50 stands for zero in the data rows.
Each pair is two rows. How far apart are they, by a hidden measure? 0 means very close, and 30 very far. Two or three weighted sums of its numbers give each row a place; it is the straight-line distance between the places.
array([51, 50, 40, 66, 73, 52, 30, 72, 55, 55])
array([57, 51, 39, 60, 67, 58, 38, 50, 43, 69]) 8
array([50, 58, 55, 58, 41, 56, 50, 47, 41, 53])
array([50, 59, 52, 56, 47, 55, 54, 47, 36, 61]) 10
array([54, 41, 50, 38, 53, 25, 45, 42, 71, 31])
array([47, 54, 50, 57, 42, 53, 53, 50, 46, 54]) 5
array([47, 50, 52, 54, 38, 54, 57, 48, 45, 51])
array([47, 39, 35, 69, 96, 65, 19, 94, 61, 51]) 15
array([48, 53, 51, 53, 43, 51, 56, 47, 44, 52])
array([48, 49, 50, 47, 45, 47, 50, 48, 50, 45]) 3
array([48, 55, 51, 55, 47, 54, 56, 50, 39, 52])
array([49, 51, 50, 52, 41, 50, 55, 50, 44, 49]) 5
array([50, 46, 50, 37, 46, 40, 50, 50, 52, 42])
array([49, 55, 50, 52, 44, 56, 54, 49, 40, 54]) 5
array([50, 48, 50, 45, 49, 41, 48, 41, 55, 42])
array([47, 56, 51, 57, 42, 54, 57, 49, 42, 56]) 6
array([48, 45, 42, 59, 59, 56, 32, 67, 56, 54])
array([51, 52, 52, 54, 41, 57, 56, 48, 44, 51]) 7
array([48, 55, 51, 56, 42, 55, 54, 48, 45, 55])
array([53, 44, 51, 31, 53, 32, 48, 40, 61, 29]) 5
array([48, 58, 52, 52, 46, 54, 54, 51, 41, 57])
array([53, 41, 53, 32, 52, 38, 45, 38, 70, 37]) 7
array([52, 44, 54, 42, 45, 42, 53, 46, 49, 40])
array([71, 29, 33, 56, 83, 76, 61, 85, 45, 51]) 17
array([51, 45, 50, 33, 51, 38, 47, 42, 62, 39])
array([47, 53, 50, 54, 45, 53, 53, 49, 46, 51]) 2
array([47, 52, 51, 57, 47, 54, 59, 49, 39, 52])
array([51, 53, 44, 60, 55, 55, 32, 63, 51, 61]) 14
array([49, 50, 52, 52, 42, 54, 55, 51, 45, 50])
array([49, 55, 51, 59, 40, 56, 56, 50, 44, 57]) 3
array([49, 48, 50, 48, 43, 51, 53, 48, 47, 50])
array([50, 46, 52, 48, 43, 46, 51, 46, 52, 45]) 5
array([48, 53, 44, 59, 53, 55, 40, 56, 45, 57])
array([57, 40, 51, 25, 53, 32, 43, 39, 74, 34]) 7
array([68, 21, 39, 59, 82, 83, 61, 87, 48, 57])
array([50, 60, 51, 56, 47, 53, 56, 46, 43, 57]) 20
array([58, 43, 51, 32, 55, 32, 47, 40, 67, 32])
array([65, 10, 39, 58, 79, 75, 50, 57, 46, 46]) 18
array([32, 55, 73, 51, 51, 84, 32, 60, 65, 62])
array([48, 55, 49, 53, 40, 53, 56, 49, 36, 55]) 21
array([49, 56, 51, 58, 40, 57, 56, 49, 40, 55])
array([47, 43, 39, 63, 74, 52, 23, 70, 56, 52]) 9
array([51, 44, 50, 36, 53, 39, 47, 44, 63, 36])
array([51, 50, 53, 51, 45, 51, 55, 50, 48, 49]) 5
array([51, 52, 49, 52, 41, 53, 57, 49, 43, 53])
array([48, 57, 53, 58, 45, 58, 58, 50, 37, 57]) 6
array([53, 41, 50, 38, 52, 35, 46, 42, 66, 39])
array([41, 63, 64, 50, 41, 65, 27, 52, 55, 55]) 13
array([54, 44, 50, 32, 58, 34, 48, 36, 60, 36])
array([47, 50, 50, 47, 49, 46, 52, 48, 50, 44]) 3
array([47, 57, 50, 54, 47, 54, 55, 48, 44, 54])
array([45, 49, 44, 65, 70, 51, 39, 54, 58, 54]) 8
array([49, 54, 53, 56, 43, 57, 53, 50, 44, 53])
array([49, 48, 41, 64, 59, 54, 41, 62, 54, 57]) 5
array([34, 57, 64, 54, 40, 65, 36, 60, 62, 52])
array([58, 52, 47, 59, 61, 55, 41, 51, 40, 72]) 17
array([54, 39, 50, 25, 52, 33, 44, 39, 75, 18])
array([50, 49, 50, 50, 43, 51, 55, 49, 45, 50]) 12
array([43, 57, 51, 59, 45, 53, 59, 50, 35, 57])
array([50, 48, 49, 41, 50, 35, 50, 44, 58, 39]) 8
array([56, 41, 52, 31, 53, 31, 47, 45, 64, 37])
array([35, 60, 65, 55, 57, 66, 37, 51, 60, 54]) 12
array([57, 41, 37, 58, 68, 57, 36, 54, 49, 57])
array([48, 51, 51, 54, 45, 53, 53, 48, 39, 52]) 12
array([48, 53, 53, 56, 42, 53, 54, 49, 39, 59])
array([48, 56, 51, 56, 44, 55, 56, 49, 44, 57]) 3
array([48, 50, 51, 50, 45, 51, 54, 49, 45, 49])
array([49, 52, 51, 54, 43, 50, 55, 48, 50, 49]) 6
array([50, 49, 48, 45, 46, 50, 54, 45, 49, 45])
array([47, 57, 51, 56, 43, 55, 58, 49, 38, 56]) 6
array([62, 56, 50, 57, 62, 49, 44, 44, 40, 77])
array([49, 55, 52, 53, 45, 56, 55, 50, 42, 54]) 4
array([48, 57, 52, 56, 44, 53, 58, 49, 39, 54])
array([50, 57, 51, 53, 44, 58, 54, 49, 43, 52]) 6
array([52, 44, 51, 35, 54, 39, 46, 41, 63, 40])
array([53, 44, 51, 32, 52, 37, 50, 40, 65, 38]) 1
array([50, 55, 54, 57, 39, 53, 54, 50, 45, 56])
array([46, 51, 50, 51, 44, 51, 59, 47, 49, 49]) 9
array([49, 59, 51, 57, 41, 55, 54, 50, 39, 57])
array([53, 54, 44, 57, 64, 51, 41, 57, 42, 65]) 10
array([47, 57, 51, 59, 47, 54, 53, 48, 44, 51])
array([50, 50, 52, 50, 45, 51, 51, 47, 49, 45]) 4
array([49, 51, 51, 54, 41, 56, 56, 49, 44, 50])
array([45, 55, 49, 54, 42, 53, 55, 51, 44, 52]) 4
array([49, 48, 50, 45, 47, 47, 52, 47, 53, 48])
array([55, 45, 51, 38, 53, 33, 44, 45, 68, 40]) 6
array([49, 57, 55, 51, 46, 51, 50, 44, 48, 56])
array([53, 43, 52, 39, 49, 41, 50, 43, 58, 37]) 4
array([48, 50, 42, 64, 72, 54, 34, 69, 55, 54])
array([49, 49, 49, 43, 46, 44, 51, 44, 52, 45]) 5
array([47, 43, 34, 70, 91, 66, 27, 90, 67, 51])
array([47, 59, 45, 52, 44, 54, 56, 52, 41, 62]) 10
array([42, 54, 46, 53, 46, 53, 50, 52, 42, 59])
array([50, 50, 50, 48, 43, 50, 55, 49, 47, 47]) 8
array([55, 44, 51, 29, 54, 30, 47, 39, 79, 31])
array([75, 20, 32, 55, 89, 79, 66, 84, 48, 51]) 25
array([43, 51, 46, 51, 47, 53, 56, 50, 44, 55])
array([55, 35, 51, 30, 53, 24, 42, 43, 73, 30]) 12
array([50, 54, 51, 54, 44, 53, 57, 47, 41, 50])
array([48, 46, 35, 66, 81, 58, 29, 70, 57, 53]) 11
array([48, 52, 52, 51, 40, 55, 56, 49, 39, 51])
array([51, 46, 50, 45, 47, 44, 52, 46, 52, 46]) 2
array([50, 49, 51, 50, 46, 50, 53, 46, 46, 47])
array([50, 52, 51, 53, 40, 57, 58, 49, 42, 49]) 3
array([48, 54, 52, 58, 44, 52, 58, 48, 42, 56])
array([52, 46, 51, 46, 43, 47, 53, 46, 50, 46]) 7
array([49, 57, 50, 59, 53, 54, 37, 58, 49, 59])
array([47, 53, 51, 54, 43, 54, 54, 49, 44, 49]) 5
array([48, 55, 51, 56, 42, 56, 57, 50, 43, 52])
array([48, 53, 51, 56, 43, 53, 52, 52, 43, 51]) 2
array([50, 49, 49, 44, 47, 46, 53, 44, 50, 43])
array([46, 50, 48, 46, 46, 50, 51, 51, 49, 48]) 5
array([49, 50, 50, 48, 43, 50, 54, 47, 49, 47])
array([48, 55, 51, 52, 46, 51, 53, 50, 39, 52]) 4
array([56, 39, 52, 22, 52, 35, 46, 38, 73, 29])
array([54, 27, 52, 27, 55, 32, 44, 38, 65, 29]) 6
array([49, 47, 51, 44, 50, 46, 51, 46, 55, 46])
array([52, 53, 49, 55, 46, 57, 51, 53, 42, 56]) 6
array([52, 38, 52, 33, 50, 34, 49, 43, 66, 36])
array([47, 48, 39, 70, 83, 59, 27, 84, 62, 54]) 7
array([52, 49, 51, 36, 53, 40, 51, 44, 56, 40])
array([48, 58, 52, 55, 44, 54, 53, 49, 39, 52]) 4
array([64, 54, 50, 66, 62, 49, 48, 42, 30, 76])
array([54, 48, 38, 61, 81, 67, 36, 63, 54, 63]) 11
array([48, 47, 40, 61, 66, 54, 36, 70, 58, 56])
array([44, 51, 47, 51, 47, 54, 51, 51, 45, 54]) 2
array([56, 65, 50, 59, 57, 52, 50, 51, 40, 76])
array([50, 50, 51, 50, 41, 53, 55, 48, 42, 48]) 11
array([51, 47, 52, 46, 45, 49, 54, 44, 50, 47])
array([46, 55, 51, 58, 43, 55, 58, 49, 39, 50]) 4
array([53, 48, 52, 37, 54, 34, 45, 41, 62, 41])
array([50, 54, 52, 55, 42, 55, 54, 50, 41, 52]) 4
array([48, 53, 49, 51, 44, 51, 53, 49, 48, 50])
array([45, 45, 38, 58, 56, 56, 43, 66, 51, 56]) 9
array([56, 38, 50, 28, 54, 32, 44, 39, 74, 31])
array([50, 61, 53, 53, 43, 54, 53, 46, 38, 62]) 6
array([65, 17, 35, 57, 77, 78, 49, 89, 59, 52])
array([48, 55, 50, 53, 43, 52, 57, 50, 43, 54]) 13
array([48, 55, 51, 55, 42, 54, 60, 50, 42, 50])
array([50, 50, 50, 50, 46, 51, 52, 48, 49, 49]) 3
array([33, 59, 50, 74, 62, 50, 66, 78, 72, 37])
array([50, 62, 51, 58, 50, 53, 52, 50, 40, 68]) 27
array([48, 47, 40, 63, 77, 57, 29, 69, 63, 51])
array([49, 49, 53, 50, 43, 52, 54, 48, 42, 50]) 9
array([52, 47, 52, 41, 49, 38, 49, 43, 62, 38])
array([47, 53, 51, 54, 42, 52, 55, 47, 43, 50]) 4
array([49, 48, 51, 46, 47, 44, 55, 47, 53, 44])
array([49, 56, 51, 53, 41, 56, 56, 50, 43, 54]) 5
array([50, 55, 51, 53, 42, 54, 58, 49, 43, 50])
array([53, 46, 52, 41, 49, 43, 53, 42, 52, 45]) 4
array([51, 58, 54, 55, 43, 52, 53, 46, 38, 52])
array([48, 49, 50, 49, 41, 48, 55, 46, 47, 46]) 3
array([53, 43, 52, 31, 52, 33, 48, 40, 59, 37])
array([49, 52, 52, 52, 39, 54, 55, 50, 44, 50]) 6
array([49, 44, 39, 59, 77, 54, 30, 70, 64, 52])
array([48, 46, 39, 61, 66, 52, 36, 60, 54, 55]) 3
array([46, 58, 54, 53, 48, 56, 53, 51, 34, 53])
array([48, 54, 51, 53, 38, 55, 55, 49, 39, 53]) 8
array([55, 33, 49, 25, 54, 31, 41, 36, 66, 28])
array([49, 53, 52, 54, 44, 57, 57, 50, 43, 53]) 9
array([43, 48, 35, 57, 60, 55, 38, 59, 51, 57])
array([46, 52, 50, 50, 46, 50, 52, 49, 50, 49]) 13
array([55, 47, 51, 26, 57, 32, 46, 39, 72, 40])
array([48, 49, 43, 66, 66, 54, 27, 71, 56, 54]) 8
array([48, 59, 53, 55, 47, 53, 58, 50, 40, 62])
array([48, 45, 40, 61, 75, 57, 34, 74, 60, 56]) 7
array([47, 51, 53, 57, 43, 56, 57, 49, 39, 53])
array([49, 48, 52, 45, 47, 47, 52, 47, 50, 43]) 2
array([41, 61, 64, 50, 47, 62, 39, 45, 51, 61])
array([46, 53, 51, 59, 40, 55, 53, 52, 34, 55]) 10
array([47, 57, 52, 60, 45, 54, 56, 47, 39, 57])
array([47, 51, 50, 51, 43, 50, 54, 48, 46, 50]) 4
array([54, 36, 51, 30, 53, 26, 47, 35, 75, 33])
array([49, 51, 50, 51, 43, 53, 53, 49, 45, 50]) 6
array([51, 52, 52, 48, 51, 48, 42, 41, 53, 51])
array([52, 42, 51, 34, 53, 34, 50, 38, 66, 35]) 6
array([53, 56, 48, 58, 55, 53, 50, 50, 39, 67])
array([49, 53, 53, 57, 43, 55, 56, 49, 40, 58]) 5
array([50, 46, 50, 44, 50, 43, 50, 46, 55, 44])
array([48, 53, 52, 53, 43, 53, 61, 50, 41, 54]) 5
